Rotation paths and how fast each direction turns (deg/step):
Each turn is a multiple of 5 degrees from 10 to 175, or 0.
Each row of a path follows its step; steps can be skipped.
Rotation 1:
step 7: [ 13.0 -17.8  19.4 -24.1 -13.0 -32.6  15.9 -25.1  35.8 -34.7  14.6  -0.4
  -2.0  20.0  -4.7 -26.5 -29.6  23.5  25.3  11.6   1.4 -17.5   9.0  -2.1
 -21.6   8.5   0.8  27.6  -9.4  19.9  35.5  12.4  23.8 -12.9  24.7 -13.0
  13.2 -18.7 -20.2 -13.4 -51.6  41.9  21.1  -5.1   4.1 -56.0 -28.4  -0.9
  -2.5  11.8 -25.9 -11.4  37.7  26.5  10.9 -12.1]
step 11: [ -3.5  -7.5  61.5 -15.7 -39.1  14.9 -31.3 -24.1  -3.8  16.4 -19.1 -39.6
   7.1  23.4  -4.1 -42.1 -17.8  29.2 -19.3   8.0  17.1 -41.4  19.1   1.2
  -2.9  27.4 -37.1  -2.3   7.5   3.6  32.1  37.2   6.2   0.2 -25.5 -17.4
  20.7   5.8  -2.5 -38.4 -25.9   5.8 -17.2   4.6  -0.6 -15.8  18.8 -18.6
 -11.9  -3.0 -40.6  -6.0  11.4  14.4  19.1   2.0]
step 14: [ 35.0  16.6 -12.5 -37.1  10.7  25.2  -7.7 -23.7  21.3 -20.8   3.8 -60.6
   9.0  41.4   2.0 -32.4  -2.7  47.9  -9.0   7.0  41.0   8.5 -21.6 -17.6
   3.1  -3.4   2.4  19.0   6.1  10.2  20.9   5.2 -27.0  -5.9  -2.7 -27.0
  14.7  -5.5  17.7   3.9  23.7  38.4   5.3  -4.2  -9.5 -18.2 -15.6 -16.3
 -51.2 -39.2 -16.6   7.8  14.2  15.2  -9.0  18.1]
step 15: [ 21.8   7.1  18.4 -11.2  -1.8 -13.0 -10.3 -41.8   3.4 -58.9 -16.7 -37.1
  16.7  17.7 -13.9 -54.7 -12.8  22.7  12.1   2.7  11.9 -17.3  -8.4 -10.6
 -14.3   0.3  -6.8   7.9   6.2   9.0   0.4  -9.9  25.6  16.1   9.6  40.7
  30.0 -32.1 -19.8  -8.7 -34.9  -2.6 -30.8 -35.1 -44.1  12.6   8.6  -8.5
  -1.0 -18.6 -14.1   2.6 -13.7  39.7   8.8  30.7]
step 16: [ -7.3 -26.3  -1.2 -21.6 -12.7   4.3 -31.9 -16.7 -26.0 -17.9   1.2 -39.1
  14.8  55.3 -24.9  -8.9 -25.3  32.9 -16.9 -15.5  43.2  15.6 -11.0 -16.7
   2.7  41.9  -6.4 -19.8  22.1  17.0 -16.6   6.2 -24.0  16.3   1.3 -44.8
   6.2 -30.1  22.9  14.9  -7.6  -7.9 -32.8 -29.5 -16.4 -17.3  14.2 -15.5
 -42.2 -20.9  -5.9 -13.1 -24.7  -2.2  -6.6   9.5]
step 23: [ 43.3 -30.5  35.3 -12.5 -17.7  -8.4 -29.6  13.3 -38.7 -28.7 -21.0  11.5
  29.3  31.4   1.5 -20.0  11.4  27.5   9.4  -2.3  13.1 -21.7  28.0  51.4
 -12.8  24.4 -19.5 -20.3 -24.3  -4.8 -24.4  32.6  -1.7  -7.4  -1.4  27.1
  26.9 -17.8   8.2 -27.8 -50.6  -8.4  -2.4 -22.6   8.4 -22.3  -4.4  -1.9
 -28.2  -1.3 -11.1   3.2 -13.2  19.9   1.3 -16.7]
step 26: [ 26.0 -26.0 -21.8 -15.0   9.6   4.9   5.5   8.8 -14.9 -36.6  -9.3 -36.4
  13.6  49.9  21.0 -14.7 -19.0   4.1   8.5  -4.2  39.9  -9.3   3.6   5.6
 -40.4 -30.4  -3.1  10.4  32.5  20.3 -29.4   3.3   4.7   0.1  14.1  23.0
  15.2  -8.6 -21.5   0.9  -3.2  56.6  16.2 -20.8   4.7 -55.8 -16.3   6.2
 -15.0   6.7 -17.0  23.8   2.1   7.8 -44.1   6.6]
step 28: [ 17.3  -2.0 -34.5 -21.2  -0.3  30.6   5.1  14.8 -22.5 -21.1   2.1 -26.4
  14.8  67.2   8.5  -8.1 -32.1  10.0 -10.8 -39.6  37.7  -8.0  -7.9   4.3
  -6.5  12.7 -24.3   2.1  31.4 -25.8 -15.9  48.2   4.0 -15.5   1.2  -5.8
   0.9 -15.6 -36.6 -28.3 -28.0   3.1  23.2 -13.1 -27.5 -33.5   8.0  -1.6
 -14.5  -9.1 -11.1  12.5 -21.7  23.5  27.0  19.8]
[ -6.3   9.2   2.0  -5.3   1.9  -2.5  -9.9   3.2  -0.5  -8.5   6.0   2.5
  13.4  -3.0  -4.2  -0.5   3.8   0.5  -1.0   1.3  -3.1  -0.2   0.2  -2.0
  15.9   4.0   5.7  -2.1 -10.4  -0.5 -10.9  -9.9  -2.9  -8.6   1.7   3.1
  -1.4  -2.4   1.9  10.0  -4.8   4.9  -1.2  -5.1  14.6  -6.6   6.4   3.3
   2.7   4.9   8.0  -7.1  -2.4   5.7  -1.7  -3.3]
20
[-7.1 -2.8  1.1  7.7 -0.9 -0.6 -0.9  7.3 -2.4 -9.8  0.4  3.1 -4.2 -0.3
  0.4  3.1  2.0 -2.5 -3.6  8.3 -8.6 -8.3 -0.7  7.8  3.7 -6.9  3.1 13.2
 -9.1  1.2 12.9  6.1  5.1 -4.7 -6.3 -8.6 14.8  1.5  5.9  5.4 -0.5  4.9
  7.2  2.8  1.5 -3.9 -8.7 -5.4 -6.7  7.2 -2.6 -4.0 -1.3 -9.4 -2.9 -5.7]
60
[-3.4  4.0 -6.8  4.2  1.3  1.6  6.1 -3.2  1.5 -8.9  0.8 -4.1  9.4  5.3
  1.2  0.8 10.2 -1.8  5.1 11.5 11.4  3.1  4.9 -2.5  4.3 -5.7 -1.4  2.4
  2.4 -1.6  4.0  5.5 -2.0  0.1  1.3  3.0 -6.0  7.7 -9.7  7.7 -2.8  1.9
 -6.2 -5.2 -7.5  0.0 -8.7 -5.2 13.4  4.3  8.5 16.0  0.0 -5.2  0.6 -9.1]
155
[ -2.0  -6.6   6.2  -0.1  -2.7  -4.5   2.2  -1.9   9.1   4.9  -9.5   7.9
  10.4  -3.5  -7.4   7.2  -8.1   0.3   2.2   4.5   0.9   8.5   2.3  11.7
  -1.5   1.3  10.9  -7.5   1.3   1.4   5.9  -1.5  -4.2 -11.0  12.6   3.4
   0.6   3.8  -7.4   3.8  -7.9   1.2  -1.1  10.7  -4.9  -0.8  -2.8   5.5
  -5.4  -9.4  -1.1  -4.8  -2.6  -8.4   1.7  -7.1]
25
[  2.5   3.0  -1.8  -4.8  -9.9   5.8  -1.0   5.5  -2.2   0.2  -1.9  -0.5
   7.5   6.6  -0.7  -5.9  -3.8   0.9   2.8  -6.6   1.6  -1.8   3.3  -0.7
   5.5 -12.6 -13.2 -13.5  -3.9 -17.9   7.6   0.9  -0.4  -5.5   1.2  -3.9
   4.1  11.3   4.1  -2.9   7.2   4.4   4.9  -1.9   6.4   1.3   6.7  -1.1
   0.2 -11.3  -0.6   0.9   6.0  -8.9  -4.5  -1.0]
125
[  8.3   4.4  -2.5  -9.1   3.8   4.1   3.2   8.0   5.7  11.0   6.5   6.0
  -2.0   4.2  -6.4  -4.3   0.9  -2.3   1.6   9.9   6.6  -3.7   4.3  -0.5
  -0.1   9.2   2.9  -3.9   2.3  11.4  11.6   1.6   2.9  -5.6  -2.1   4.7
   3.6  -0.8  11.0  -6.7   6.3   1.7   0.6  -5.8   1.8   0.7  -1.3   1.6
  -2.0   0.1   2.5   0.7   7.5  10.3  -3.6 -19.1]
110
